Here are some points, each followed by its number:
[  4  -3   7   3  -8 -41 -22  31  12  -6   3 -30 -24 -44  23  37   0 -54
 -39 -28  23 -26  27  -7 -19  11  -2 -30 -10 -11 -44] 0
[ 39 -25 -64  -3  12  14  64 -11  33  24  11 -22  64  65  12   4  13  22
  -5   4  50  21  32   8  36 -21  -4   3  17 -30  -5] 1
[ 16 -29 -16   8  13  19   3 -14 -13  -5   5   0  -6   1  -9 -47 -10  -5
   6   4   7   1  17  10 -11 -26  12   6  -5  23   7] 2
[  40   45   28  -13   -1   52   -9   18   27   -9  -11  -13  -12  -23
   13   34   63  -53  -28   10  -54  -43  -16   15    7  -38  -34    6
  -22   25 -113] 3
[-21 -10 -18   0  24 -17  19   9   8 -19   2  -9  16 -23  14  -9 -27  -5
 -24 -29  15  19   9 -13  -1  12  16 -17  29  16  12] 4
[ 38 -36 -17  56   4  -9  66 -20 -12  56  -1 -69  48   1   4 -24  24 -62
 -62   8  35  46  57 -44 -29 -56  10  -2  -4  13  25] 5
[-60 -27  21 -13 -20  36  58 -22 -44 -43 -50 -17 -27 -71 -16 -29  -7  11
  33  50  14 -44  27 -42 -28   6  43   2  42  43  78] 6
[-36  25  10 -54  -9 -11  -4   5  27 -27 -26  27  12   2 -25 -71   0  44
  50 -10  42 -17  34  -6  10  14  51  26  -3   0  23] 7
[ 18 -23 -11  43   9 -47 -10 -55 -63 -38  21 -34 -20   2   8   1 -26 -29
 -33 -42  21  67  58 -30 -80 -28  54 -36 -17   1  10] 8
[-27 -48 -48  -1  34 -17  58  14  -4  23 -59  -2   6   0   0 -25 -42 -12
  38 -23 127  -3  60 -67  36 -23  30 -32  31  -4  42] 9
[ 22  -1  38 -15 -23  28  29  16 -39  23  -4  20  -3 -28   7  39 -11 -24
 -20  43 -73 -38 -60  30  -1  58  -9  30   2   3  -2] 10
[ -5  19  15 -12   1   1  -2  29  11  35 -12 -40  -9  -1  -2   7   7 -38
 -23  14  -5  17 -19 -18  -2  19 -43  22  -6  28 -16] 11
[  0  25  20  -8 -32  20  17 -16   0  19  25  10  -2  11 -10  30  41  -3
   5  22 -69 -29 -47  26   1   8 -40  11  -2  21  -8] 12
[ 43 -29  -9  38  -2  63 -11 -54 -10 -15  36  38   3 -45 -46  40 127   7
 -53  -6 -28  26  20 -10  -7 -24 -48 -40 -19  63 -13] 13
[-48  12  10 -58 -35 -34  -5   1  37 -12 -27  54  28 -11 -42 -63 -13  69
  34  52   8 -17  15  -4  20  -4  42  -9  28 -60  29] 14
[  3  20 -11   3 -25 -32 -40 -22 -48 -64 -36  -6  11  30   9  65 -43  36
  12 -15 -51  -6 -61  65  13  39  12  -3   7 -41  36] 15
[  0  35  30  11 -20  -1 -20  18  75 -13 -41   7  -6   4  32  21 -33 -32
  10 -24 -48 -44 -28  26   9  48  -4  18   3  -6  -9] 16
[ 52  36  42 -20 -17  11 -17  -7  27   2  -8  -8 -18  37   0  40  42 -38
 -25  26 -38 -28   9  26   6 -58 -35  -4 -32  -4 -34] 17
[  5  54  14   8 -41  -1  16  17  -2   4 -14  -3 -32  19  45 -59  -9 -14
  36  43  -4 -36  -9 -35 -10 -55 -19  39   7 -29   6] 18
[  4  -2   4  37 -13  -7 -11 -33 -34  15  49   4   7 -12 -11 -15  29   8
 -40  -6 -20  28   9 -27   8 -35 -29  31 -27  26 -10] 19
[-36  44   2  41  60  -5 -55 -19 -48  55  32 -13 -29 -77  16 -16 -20 -87
  46   0 -27  16  30 -52  -3  70   1 -15  24  35 -44] 20
[  43   23   61   31  -21   86  -51    4    4  -14   44   10  -29   68
  -34   74   85   91   -8   36 -127  -36 -115   64    4  -17  -89   11
  -19   36   -4] 21
[ 21  -2   4  10  13  27   4 -12  13 -17  19 -15 -14   0  -2  32  -3 -36
 -23   8  15  -2  10   3 -26 -63  10  22 -15   9 -37] 22
[  5  -5  -5  19   8 -21   7  -5 -21  51   3   6   1 -36  23   4  -1  31
  13 -29   1   0  12 -19 -14  16  22 -16   4   6   9] 23
[ -68   20    3  -75  -27 -127  -14   69  127  -27  -19   31   31   16
    9  -49 -127   64 -115 -115   79  127  -34  -97  -66  120   44  -67
   39   -8   26] 24
[  0  -7 -12  15 -16   7   6  13  14  13  18 -15  -2  -1 -22   4  22   8
  -5   2  -3  24 -12  -9  -6  12 -34   8 -14   6 -10] 25
[  6   5 -11 -39  -7 -17 -16  15  19   8   7  13   7  23  -6 -11   3  27
  32   5   8 -33 -22  24  36  -7   1  31 -22 -35   5] 26
[-26  -6 -62 -82  47  -2 -29  40  72  28 -53  21  24  -1   3 -37 -16 -16
  -1 -99  23  24   7 -48  22  68 -40 -55  18 -23 -36] 27
[-53 -20  30  14 -13   4 -13   3 -83   9 -26  57 -27 -74 -50 -36  -7  33
  23  61  44 -10 -23  31  30  50  34  41 -22 -43  -6] 28
[-41   1 -19  27  38   5 -28   2 -33  38  21  -2 -13 -53  -1  -1 -25 -37
 -15  17   4  26  42 -41   3  42   8  14  13  47 -34] 29
[-10 -25  -5 -15  41   1  47 -12   3  33  31  19 -25 -84 -42 -40  28  47
  -1  17  43  20  60 -46  18 -32  55  35 -14  -4   2] 30
[ 21 -17 -38   4   9 -20 -18   7 -36 -33 -23   7   7  46  25  62 -36  24
   5 -30 -34  -1 -41  40   2  42 -16   2  13 -37  17] 31
[-63  24   1 -31   4 -44 -41   6  19 -26 -18  24  -2  -4  10 -14 -43   5
  19  -4  -4  -8  -7   0  14  46  -5  -4  52   7  35] 32
[ 42 -20  -1  24  23   1  -8  24 -30 -30  44 -28 -15  18 -35  27  23 -13
   9 -12   4 -25  -7 -17  -6 -48 -32 -51 -40  25 -12] 33
[ 56 -33 -29  19  44  50  41  -1  19  14  -1 -21 -23 -18   3 -75 -10 -47
   0   5   8   6  35 -20  25 -27  61  48  -5 -11 -50] 34
[-15 -16  10 -27  14 -10 102  58  68  10 -34  17  12 -25  27 -23 -40  10
  52 -57  52 -19  21  -7  30 -21  23  -6  47  36  14] 35
[ 19 -22 -43 -56   0 -28 -21  13  54 114   8 -12  35 -22 -32 -47  50 -10
 -20 -19  -4  -5  22 -11  39  13  45 -10  25 -36 -31] 36
[  27   46   -6   40  -19 -127  -14  -14   -8    6  -15  -20   -1    8
   26   13   -5   17   -9   62  -79    2  -23   89   21   17   -7   41
   -4  -15    1] 37
[  4  29 -17  16  10 -32  -9   7 -22 -44 -43   8 -22  49  37  64 -98  49
  30 -26 -65  20 -94  26 -12  66 -12  10   5 -65  51] 38
New points follow, each followed by the numbers of its two nearest points above by angle, seen from the average point of the numbered points, nearest first.
[ 23  28  44  74  15  46 -19 -58 -41 -19  22  44 -47  10  -5  18  54  18
   5  51 -78 -42 -51  42  -2 -35 -36   6   8  19  12] -> 21 12
[-38  16  -2 -15  45 -33 -18   3  40   8 -19 -20  43 -13  12  21 -10 -22
   8 -44   5   9 -14  -6  -4  32 -25 -24  -6 -17   3] -> 27 24
[ 13 -12 -12  10  -8   1  22   7  -6   6   9 -11  13   4  12  -3  16  -4
 -17  12   5  -2   2  -1  -3 -23  -2   3   6  -5   7] -> 5 1
[-50  12  -1 -13  -5 -64 -32  30  24  -8 -33  22   9   1 -35  -1  -7 -11
 -66 -54  48   7  -6 -23 -41 -12 -39 -54  14  -3 -39] -> 24 27
[ 10  29  -9 -12  -8  16  -9  11  25  25 -16  -3  -6  37   7  11  -2 -48
 -93   5   0   6 -25  16 -28 -17 -37  29  -2  -4 -19] -> 11 17
[  6 -38 -40  50  52  79  76 -65   4  -9  40 -10   1  13  -7  27  42 -23
   3  36  14 -69  -5  -9  -9 -65   3 -13  -8  37  96] -> 2 13
[-12 -22  -3 -26  -7  53 -17  -6  13  13  25  22 -72   5 -31 -26   6  -9
  14  29  13 -19  -8  13  43  13  20  48 -12  23  -4] -> 28 26
[  23  -22  -17   38   24    6   -3  -18 -113  -49   15    1  -29   39
    0    3   24   19   62  -32  -14   12    8    6  -16  -53   19  -54
   -9   14  -28] -> 33 8
[ 39  -6  -6  19 -26 -10 -28 -12   5 -25   0  14 -26   9   6 -12  16 -15
  16 -29 -12 -11   3   9 -19 -16   2 -28 -15   5 -22] -> 33 17
[ -5  21  20 -35 -17   8   9  21  31   0  -6  -3  25 -29 -14 -25 -24   7
 -14  22 -32  42  12  15   6  39   5 -10   0 -21  -9] -> 14 24
[ 21  -6   7   6  -1  29  -4  10  27  35  10  -3  -3  14  12  24  22 -45
 -38  32 -24 -24 -10   3  -1  82  -4  13 -15   4  -7] -> 10 11
[  1 -17 -51   9  24  -5  10 -14   5  -1  -3  -7  10   6   7  -3 -13  20
  -4 -21  14  21   6  -8  14  -4   7   3 -10 -35  63] -> 1 9
[  9   4  42 -18 -32 -42   5  13  -7 -21  38 -22 -24  18  39  -1   7 -32
 -18  23   6  -8  17   6  -3   8 -26   8 -41  -9   7] -> 17 0
[ 23  19  23  48   3 -20  50  -3 -54 -18  29   4  -6  21   5  11  33 -15
  -4 -10  66  29  -9  21 -23 -38 -20  -2 -23   9   0] -> 33 8
[  6  19  21   7  33  -9 -37 -32   9 -55  -8   6  -2  51  27   9 -22  30
 -20  30 -39  19  25  35 -22  30  18  -9  -1 -37   1] -> 15 38
[ 14 -10 -18  -7  20  32  10  -2   5   0  -5   1   0   2   5   5  17 -13
   4   8  10  -7   6   5 -11 -67  41 -18  -3  19  -8] -> 22 2
[ -1 -23  12  29  -1   9  13 -10 -17   6  15   2 -26  10   3   5  -4  26
   7   5  -6   5 -18  11 -10   4  13   8   4  17  22] -> 21 2
[ 10  47  55   0 -59  -1 -12  28 -10   3   5 -17  -1  28  61 -16   5 -11
   5  43  -9 -38 -16  23 111 -23 -16  14 -30  11   6] -> 18 17
[-29  16 113  -8 -43  -9 -39   1  13 -50 -34  50 -27 -14   1  24  21  47
  29  56 -40 -53 -63  37  -1  27 -16  -1   1  16   9] -> 21 12
[ 19   0 -19  -7  -6  -8  -9   2 -17  14  12 -18   1 -27 -27  -7  17  22
 -38 -16  30  13 -10 -20  -6  -5 -10   9 -11   7   3] -> 19 25
[ 11  -5 -45 -23  45  49 -34  13  41   4  12  52 -52 -11 -21 -52  26 -21
  -1  49 -12  -8   2 -41  34   0  50  42 -22  48  10] -> 34 30
[ 12  -5  26   4   0  19  -7   4 -19 -12  14   4 -10   3  25  16  12 -34
   1  60 -10 -17  -3  -6 -15 -48 -35 -42  -2   0  -5] -> 17 33
[ 25 -38   5  38   3   6  -3 -19 -14 -20 -20 -10  11  25  -8   8  33   0
  20 -33  10 -15  29   2 -10 -65   2 -29 -19  12  10] -> 33 2
[  4  21  10   9 -24 -12 -15   4  -6  24  40  -3   3  20 -34   8  -1   8
 -31 -18  -3  57   1 -36   3 -12 -25   1 -22  25   3] -> 19 25
[ -44   38  -84  -13    0  -55  -10   74   60   54   58  -84   10   59
   13  -69  -61  -25  -16  -20   60   41   69   -5 -110   40   13   10
   -5  -14    6] -> 24 4
[ 13 -12  -7  21  -5  30  16 -12 -29  22  19 -44   7 -22  -2 -18  11   4
   6   8  10  17  23 -22 -14 -16  18 -38   5  18   3] -> 5 2
[ 12  10  11   5 -14 -10 -42  21   8   2  -4  -3  -4 -15  24 -15 -14  -2
  -6   3  -1  -9   1   7   4  -1  -7   7 -12  -9  -5] -> 16 18
[-23 -11  66  37  74  18  46  47 -49   0 -21 -12 -14 -80  -1 -10 -19 -15
  11  16  -8 -54 -13 -16 -16  -1  -2  13   5  58   4] -> 6 29
[ 10 -16  25  34  16  33   8 -59 -17  22  29  21  28  -8 -23 -15  72   0
 -13  24  -7  10  22  -7 -17 -31  -5  -8  -7  49 -35] -> 13 19
[ 74 -73 127  26  22  15  25   1 -60  52 106 -31   4 -14 -36 -14   5 -22
 -80   3  -5  51  12 -31 -31  31  29  23  51  -8  27] -> 5 19
[-10  11   8  14 -11 -14 -32  17  12  -9 -19   6  11  -6  18  19 -18 -35
   6 -22 -19 -17 -25   2  -9  44 -10  -7  11   3 -29] -> 16 0
[  88  -99  -45   69   37   71  122  -70   56    1   26   56    2  -39
  -16   -6   56  -23   30   -5   63  -31   75  -31  -25 -127   31   16
   29   41   24] -> 2 34
[ -8  13 -17 -20  -6   6  -2   2   4  15 -16   9  12   8  -6 -14   6  -1
   2   9 -11   7 -13  -8   0  32 -10  10  12   6  -1] -> 27 12
[-29  17   1 -36  -6 -12 -21   3  11 -17   3  20  -4   5   6  -8 -43  16
  23  -5 -22  -4  -7   3  20  34  -6  -8  17 -23  28] -> 32 38
[-29 -36 -25   1  25  -1  49  11  16  -3  26   8  24  10   6   0 -23  45
  41 -28  75   4  23 -23  21 -41  49  -9  53 -16  34] -> 9 35
[  6 -12 -22 -32  -6  17  26  17  36 -10  -8  48  14   4  -5  -2   0   6
  19 -29  61  16   4  -1  28 -28  23   7  -1 -11  12] -> 35 9
[ -19    2   -4  -47  -19  -35  -32   24    0   19   30  -20  -19   36
   -9 -127    2   50    1  -69   30   20   -7  -39   -6    3  -59  -15
  -18  -21  -18] -> 27 24
[ 19   5 -18  14  -6 -13  27  -9  -5  -3  -1  17   8   8  13   7  20 -10
 -15  10   2  11  15  14 -12  -8   9  -4 -10   8   3] -> 5 1
[-25  -5  25  20  -8  -4  -9  -8 -19 -18  15 -13 -28 -15   2 -10  -4 -15
  16  13  -3  -3  17  -6   1   1 -15  -3  -2  13   7] -> 6 20
[-32  24  59 -29 -24  21 -23  13  -5 -15 -17  33 -39 -15 -17  24  12  27
  10  39 -25   0 -25  18   7   5  -2  13  12  17   8] -> 21 12
